In the rows, zero is written as 128.
A state moves one step at a time under one of 8 hidden systems, and each row is a state written as 18 numbers. Each run below is a few steps of one system.
minok, seq 1, 9 rows:
[[147 143 118 108 124 118 119 140 136 110 164 139 113 137 149 159 122  99]
 [117 141 105 116 101 155  98  91 112 121  96 126 140  96 130 122 121 129]
 [115 128 120 152 115  80 128 128 141 157 157  94 143 130 115 140 155 144]
 [141 130  93 138 125 136 135 115 133  93 143 173 106 151 138 148 116 118]
 [ 89 138 121 133 120 143 113  93 101 130  87 119 145 114  91 114 131 109]
 [137 105 134 146 143  67 151 122 147 143 158  95 116 155 128 128 129 139]
 [137 153 112 142 147 172 142 108 118 110 124 179  82 129 149 127 120 115]
 [110 140 134 116 135 122 112 122 102 161  84  85 147 118  96 132 137  79]
 [153 119 129 122 157  83 127 118 169 129 176 108 103 137 170 115 109 148]]
Fom, seq 2 (9 x 18):
[[133 127 105 113 150 129 115  84 124 134 100 125 124  93 109 103 143  98]
 [146 119 125 105 152  92 130  98 150 123 151  90 117  94 131 122 109 128]
 [154 154 115 146 173 148 150 106 149 140 134 131  99  98 140 135 108 144]
 [121 170 119 141 174 132 121 124 137 161 110  98 134 117 105 145 113  91]
 [108 167 130 134 141 105 111 122 158 128 171  99 128 139 144 137  89 128]
 [110 183 121 168 118 146 129 113 117 157 137 124 103 130 158 150 129 141]
 [118 163 110 135 120 105  95 131 116 173 119 111 127 152 138 145 162  76]
 [103 146 110 128 110 100  91  93 140 115 170 138 110 144 157 105 145 121]
 [123 143 108 135  95 127 128  67  90 144 115 132  89 106 152 121 160 122]]
ler, seq 3:
[[114 140 170 134 177 139 176 148 135 111 181 132 117  89  81 118 136 135]
 [171 133 169  69 136 161 136 159  94 130 111 107 101  93 167 151 102 102]
 [139 172 137 138 125 115 112 151 166 174 178  86 134  95 172 147 132 184]
 [111 203 108 141 117 170 131 147 107 120 151 153 125 115 100 199 127  79]
 [129 144 115 105 117 170  69 134 142 124  69 114 167 140 161 135  63 141]
 [ 83 120 112 154  41  86 112 125 124 123 161 115 169 152 104 152 159 167]
 [143 113  79 162 125 163 136 115 109 106  80 205  98 194 134 136 133  92]
 [100  74 141 130 153 129 101 134 172 111  98 133 188 140  98  49 127 180]
 [137  59 147 106  89  72 180 138  84  85 170 134 101 149  96 142 169  99]]
Fom, seq 4 (9 x 18):
[[133 150 108 119 113 155 121 153 118 113 125 145 144 125 108 175 122 103]
 [113 118 113 132 103 127  90 134 147 132 114 120 172 136 126 117 129 157]
 [123 109 117 144  82 105 153 129 116 118 160 132 127 136 110 156 157 148]
 [156  98  98 129 117 144 123 128 118 121  81 161 123 161 145 135 128 115]
 [102  90 140 135 130 102 129 118 129 126 123 128 144 141  99  84 156 139]
 [148  93 145 102 116 119 165 123 104  85 142 131  95 135 132 144 103 123]
 [147 107 141 126 165 168 132 141 135 146  79 146 127 120 148  89 129 152]
 [109 125 162 113 151 116 152 158 125 107 164 111 144 110  75 133 135 103]
 [145 134 139 101 131 173 122 145 140  90 124 135 128 122 158 142  60 150]]
fus, seq 5 (9 x 18):
[[136 118 134 115  81 128 102 223 146 140 139 116 204 137 115 175 153 152]
 [174  89  76 135  86 138 160 171 112  94 111 175 144 162  93 210 136 105]
 [170  54  90 143  81  94 122 141 148 148  72 110 168 176 152 152 115 187]
 [144  65 146 162 120  79 184 197 125 155 145 127 148 178  85 155 188 140]
 [184  54 108 158 159 151 182 150 140  98  80 196 104 198 142 126 105 150]
 [147  50 158 140 154 126 160 163 139 166  54  88 180 127 100  97 120 202]
 [160 106 194 146 163 152 228 216 115 116 158 142 104 149 115 170 110 153]
 [150 113 127 143 148 224 128 184 164 107  64 183 172 150 149 118  69 207]
 [148 111 166 115 126 151 160 219 103 163  75  69 197  95  62 195 108 135]]
Lened, seq 6 (9 x 18):
[[107 166 145 123 162 126  79 146 166 180 147 105 160  84 134  88 170 140]
 [156 158 131 117 169 114 144 156 174 127 203 104 126  82 122 168 103 133]
 [138 186 109 143 150 172 111 115 144 164  86  91 143  92 143 163  70 149]
 [ 72 169 131 141 143  75  94 115 146 142 152  67 160 152  90 137 106  92]
 [167 125  76 104 145 115 115 113 167  73 146 133 125 149 136 172  50 101]
 [103 135  93 113  86 134  82  39 103 120  73  96 138  95 129 112  99 129]
 [112 134  91 135 124  48 102  75 133 129 172 128  91 171 138 118 166  61]
 [166 113  60  99 139 168  82  96 175  77 125 198 131  92 151 103 123 134]
 [126 133 113 101 116 106 106  58 107 173 119  89 118  30 121  90 194 118]]
mobus, seq 7, 9 rows:
[[135 111 144 129 151 131 113 130 114 188  82 150 111 136 161  60 204 116]
 [155 136 127  86 167 108 137 101 143  82 199 138  78  80 132 125 121  85]
 [142 153  80 135 121 169 107  65 127 150  55 102 142  73 133 139  87 153]
 [171  95 141 137 136  94 156 161 108 211 109 110 122 112 128 124 224 121]
 [148 162 100 137 199 107 140 121 194 104 204 133 106 118 117 150  83 108]
 [ 96 151 117 134 130 147 103  92  96 161  31  71 163 117  92 138  87 102]
 [182  98 158 140 118  72 183 176  94 186 141 109  79 172 175 163 178 114]
 [ 87 199 107 179 202 135 124  83 190 115 186 143  97 144 132  99  78 137]
 [104 131 124  96 116 145  97  98  50 146  20 104 138 138  99 127 133  31]]
sofi, seq 8, 9 rows:
[[153  94 121 125 134 123 119 131 161 147  96  98 167 107 133 112 108 186]
 [129 123 120 165 169 123 180 127 146 105 168 161 106 141  92 133 136 128]
 [139 128 129 104 133 183 114 123 104 104  60 142 122 142 152 124  76 115]
 [116 120 161 147 164 106 145 162 154 167 131  79 163 117  92 119 131 161]
 [132 128 151 130 124 144 172 150 105  82 170 172  75 169 150 151 115 118]
 [111 138 134 123 109 189  85 156 122 151  54 131 181 125 132 115 123 148]
 [133  93 155 129 136  75 181 166 121 130 173  98 136 126  66 155 163 112]
 [128 114 136 103  76 179 121 126 116  59 138 180 108 142 180 121  96 170]
 [121 119 101 164 129 150 131 139 133 182  66 117 188  91  61 131 174 152]]
fus, seq 9:
[[132 119 107 104 142 126  99 104 132 110  98 131 128 143 136 114 105  92]
 [100 114 144 122  98  97 131 100 110 120 151  97 132 104 108 115 145 143]
 [127 156 128 150 130 134 140 117 113 140 146 149  79 148 165 132 145 117]
 [125 124 120 108 155 132  83 119 150 138 104 131 143 122 136  84 140 111]
 [128 125 136 108 131 113 155 103 108 109 151 110 112  80  97 136 134 108]
 [125 155 122 147 127 141 122 101 142 126 148 140  93 126 181 117 111 165]
 [107 159 128 128 153 131  92 137 143 161 123 117 156 105 104 113 161 101]
 [139 137 123 100 140 124 142 106 120  82 153 129 101 116 119 150  90  84]
 [ 93 143 117 146  94 131  96  85 140 127 133 116 138 114 149 101 118 182]]
mobus, seq 10, 9 rows:
[[107 164 120 193 100 133 139 123 117 174 108 115 124 172 157 158 118 169]
 [ 96 134 141 143 150 104 110 149 120 145 140 151 115 191 128  96 182  73]
 [125 131 133  84 127 110 111  92 125  68 150 122 100 145 156 123  66  92]
 [110 124 121 146  77 145 131  67  86 141  84 120 110 113 156 107 131 174]
 [162  96 110 139 146 122 146 134 130 147 132 184  98 131 138 101 208 119]
 [140 121 116  94 183 136 113  97 172  82 141 131 135  86 111  98  81 119]
 [141 115 128 114  99 150 153 110  80 147  70  91 141  71  99 156 122 139]
 [185 118 116 166 156 125 168 178 157 178 143 147 115 134 151 152 166 163]
 [ 87 181 138 135 199 139 108 137 169 125 157 116 154 118  80 110 101  97]]
mupal, seq 11 (9 x 18):
[[144 109 114 151 120 115 133 126 110 166  79 126 117 169 148 132 148 120]
 [111 114 134 138 155  99 141 147 135 120 153 138 136 155  87 119 156  95]
 [148 108 128 105 132 125 152  85 105 102 127 133  82 111 141 120 115 112]
 [135 117 154 110 133 125 106 145 119 177 104 109 133 118 156  95 170 130]
 [123 156 126 142 148 136 145 139 152 121 190 153 118  94 111 134 160 133]
 [157 130 111 102 158 156 112  99 150 112 102 127 118  96 158 110  81 139]
 [ 90 157 153 126 104 117  98 146 127 161 146  77 159 108 129 129 139 146]
 [129 153  96 171 117 145 143 120 149 107 162 173 107 143 142 151 123 158]
 [121 128 106 119 154 141  90 108 140 123  65 115 160 145 112 115  84 100]]
sofi, seq 12 (9 x 18):
[[130 117 147 140 123 160 129 228 154 141 137 152 187 139 105 146 161 166]
 [119 109 143 103  93 154 159 174  91  56 146 160 149 134  63 177 125  97]
 [136  72 134 105  52 151 128 144 113 100  88 113 181 109 122 145  97 204]
 [150  58 104 173 121 108 190 145 148 115 142 161 155 132  67 137 170 186]
 [150  60 113 105 126 172 153 115 111  45  73 199 125 149 106 108  96 126]
 [126  74 153 135 159 151 161 119 137 128  64  99 168  84  79  84 100 201]
 [179  76 162 151 178 140 233 153 126 106 141 164  75 142 125 128 114 163]
 [135 128 152 117 175 239 127 176 140 100  60 187 147 134 145  91  81 160]
 [123 122 190 130 184 151 196 201 118 144 112  91 163 100  39 156 113 125]]
ler, seq 13 (9 x 18):
[[114 155 134 130 132 146 112 133 155 131 145 110 153  86 126 125 115 169]
 [128 148 119 114  91 131 124 144  95 129 130 127 130 130 119 179 142  86]
 [141 136 100 144 134 142 103 120 163 133 107 133 137 147 161 128  96 159]
 [ 86 127 123 145  93 128 130 128 114 118 134 132 162 122  73 134 158 130]
 [152  96 115 116 124 127 126 131 108 109  92 149 110 182 153 134 111  99]
 [110 102 130 156 133 117 131 114 162 128 140 131 148 119 119  81 141 197]
 [133 110 137 115 123 126 158 149  84 115 129 151 107 140  96 145 168  69]
 [168 104 137 113 176 134 125 131 169 127 117 124 114 130 175  94  89 168]
 [105 139 149 133 106 118 156 141 120 134 178 114 139  74  82 144 176 147]]
minok, seq 14 (9 x 18):
[[143 116 124 175  95 133 163 151  93 164 124 183  90 174 155 137 209 139]
 [124  95 111  96 152 130  84 135 119 116  81 170 145 166 107  86 166  48]
 [130  72 154  79 144  85 140  89 132  98 160 104 120  65 108  64 149 140]
 [210 102  99 145 143 148 189 131 120 168 111 146  92  71 139 159 165 161]
 [157 158  92 128 207 173 100 175 174 153  92 148 173 113  89 146 128  79]
 [121 134 162  71 152 115 122 142 157  73 181  80 153  81 100 138  50 125]
 [153 145 138 147  91 172 162 127 119 138 118 103 120  90 168 171  72 220]
 [ 94 186 130 176 126 160 102 201 143 178 117 134 174 183 125 164 138 131]
 [ 79 121 161  88  94 108  93 151 128  50 175 132 146 195 135 121  82 103]]
Lened, seq 15 (9 x 18):
[[114 175 147  86 132 185  64 161 138 140 136 144 151  72 157  98 158 126]
 [143 156 155  92 117  90 119 159 139 160 200  72 131  73 149 159 156 133]
 [146 185 103 161 121 153 118 148 169 154 153 122 138 118 167 183  95 183]
 [ 94 164  98 143 113 122  94 132 138 150 117  87 195 105  61 166 131 109]
 [173  94  90 128 152  59 127 128 167 136 132  87 142 164 125 162  93 110]
 [110 120  82 153 117 143 125  54 150  84 107 136 141 118 111 116  70 178]
 [115 135  93 135 142  93 125  69  94 141 101 120 105 135  89 130 158  40]
 [155  96 108 108 175 119  93 111 175 105 121 164 112 161 178  67 115 126]
 [110 139 130  99 117 151 131  67 115  86 155 135 112  34 100  95 140 138]]
mupal, seq 16, 9 rows:
[[146  97 112 110 157 119  96 143 116 165  52 120 147 168 130 111 146  68]
 [114 112 147 111 116  70 154 142 123  99 211 121 119 120  86 141 176 100]
 [172  81 110 107 129 159 139  80 113 106  89 175  79 106 180  81 132 150]
 [125 141 144 112 156 120 103 157 133 202 104  80 171  71  94 114 182 109]
 [159 135 125 139 140 111 171 130 172  97 232 145  89  99 147 151 121 179]
 [108 131 137 114 155 194  84  90 138 120  49 124 148 101 153  59  72 166]
 [ 99 203 137 163 104 103 131 154 117 195 170  59 144 106 104 201 149 120]
 [144 118 107 161 146 144 130 134 182  69 162 194 101 208 186 119  70 173]
 [ 51 155 129 107 117 150  78  89  78 118  51  88 176 120  61 114 100  60]]

Which system made each of these runs?
seq 17 (2 x 18):
[[131 150  76 137 117 110  95  86 150 132 126 114 136 123 133 150 109 122]
 [123  97 117 141 109  81 122 103 113 166 105 101 133 144 119 110 170 123]]
  mobus
seq 18:
[[177 126 108 128 165  94 157 166 139 176 148 120 130  99  90 169 194  80]
 [131 140 129  64 119 152  85 125 147  48 172 156 120 120 170 123  72 115]]
  sofi
seq 19, 2 rows:
[[106 143 143 116 130 116  93 152 149 114 168 143 127 164 159 106 136 116]
 [112 114 137  93  69 135 123 105  81  97 128 130 117 112 135 126 140 123]]
  minok
seq 20, 2 rows:
[[138 124 131  99 132 147  92 144 114 131  93 146 122 151 163 110 141  91]
 [114 119 151  90 117 112 100 124 128 131 152 106 138  91 137  93 161 130]]
  minok
seq 21:
[[153 134 149  69 170 125  93 113 171 124 148  81 126  59 172  92  83 156]
 [ 93 194 133 141 125 158 145 127 147 120 205 137 135  48  78 145 156 150]]
  fus
seq 22, 2 rows:
[[181  78 107  94 132 143 138 106 122 118  73 129 131  85 125 122 116 139]
 [151 117 151 135 119 108 158 149 143 153 169  95 126  92 146 137 140 196]]
  fus
seq 23, 2 rows:
[[159 100  98 129 151  94 123 134 159 151  99  92 164 128 102 144 114 127]
 [118 105 141 150 128  93 170 142 142  96 180 125 127 155  99 148 115 150]]
  fus
seq 24 (2 x 18):
[[ 73 152 166 151 147 129 146 136 130 121 156 104 146 131  84 125 111 143]
 [155 137 131 116 156 140 150 163 117 119 111 126 120 157 123 178  84  82]]
  Lened
seq 25:
[[127 138 124 166 121 130 135 158 150 152 142 130 142 148 138 146 134 172]
 [107 138 118 146 151 151 137 120 139  90 117 145 140 146  93 130  85 125]]
  mupal
seq 26, 2 rows:
[[139  91 108 125 144 103 145 125 133  79 109 126 134 196 104 153  63  96]
 [106  90 121 114  91 139 129  70  86  79  73 129 121 145 120 103  89 130]]
  Lened
seq 27 (2 x 18):
[[ 97 135 157 100 117  45 122 124 123 128 192  51 141 112  86 148 136  89]
 [141 146  54 174  80 109 129  92 132 127 117 123 125 173 136 208  88 138]]
  mobus
seq 28, 2 rows:
[[126 145 147 105  94 104 107 168 136 142 166  77 156 123 143 168 117 138]
 [125 145 107 132  80 152  97 128 145 106 142 153 134 136 173 140 111 172]]
  minok
seq 29 (2 x 18):
[[160 163 111 120 123 136 134 121 116 132 147 137  80 127 173 171 111 104]
 [107 130 107 115 119 119  63 124 170 128 136 125 178 112 127  93 149 146]]
  fus
seq 30:
[[145 170 117 115 177 149  94 120 148 153 104 108 125 105 156 125  93 107]
 [ 91 149 147 100 124 119 111 130 145  91 187 103 158  88  89 126 115 123]]
  fus
seq 31 (2 x 18):
[[215 103  74 118 176 150 161  93 141 114  92 164  77 113 152 147  94 110]
 [119 125 138 136 164 118 122 134 159 183 106  70 185  56  76 101 152 172]]
  ler
seq 32, 2 rows:
[[158  78 128 131 121 103 153 144 132 128 114 116 134 152 128 140 120 151]
 [116 137 135 144 159 170 130 138 145 112 127 170 127 125 130  96 135 150]]
  minok
seq 33 (2 x 18):
[[164 128  93 114 118 121 108 128 155 127 139 132 135 119 154 149 119 141]
 [113 136  98 141 102 124 111  89 131 140 122 114 147  91 113 127 143 150]]
  Lened
seq 34, 2 rows:
[[118 153 118 146 150 185 109 150 158 127 108 158 168 104 106 120 125 154]
 [149 145 127 108 139 138 141 150 118 127 110  93 144 111 102 185  86  96]]
  fus
seq 35, 2 rows:
[[119 134  84 137 155  94  98 122 159 123 112 106 170 161  82 153 100  77]
 [ 88 108 135 144 102  79 150  96 115  80 155 102 128 170  91 138  94 124]]
  fus
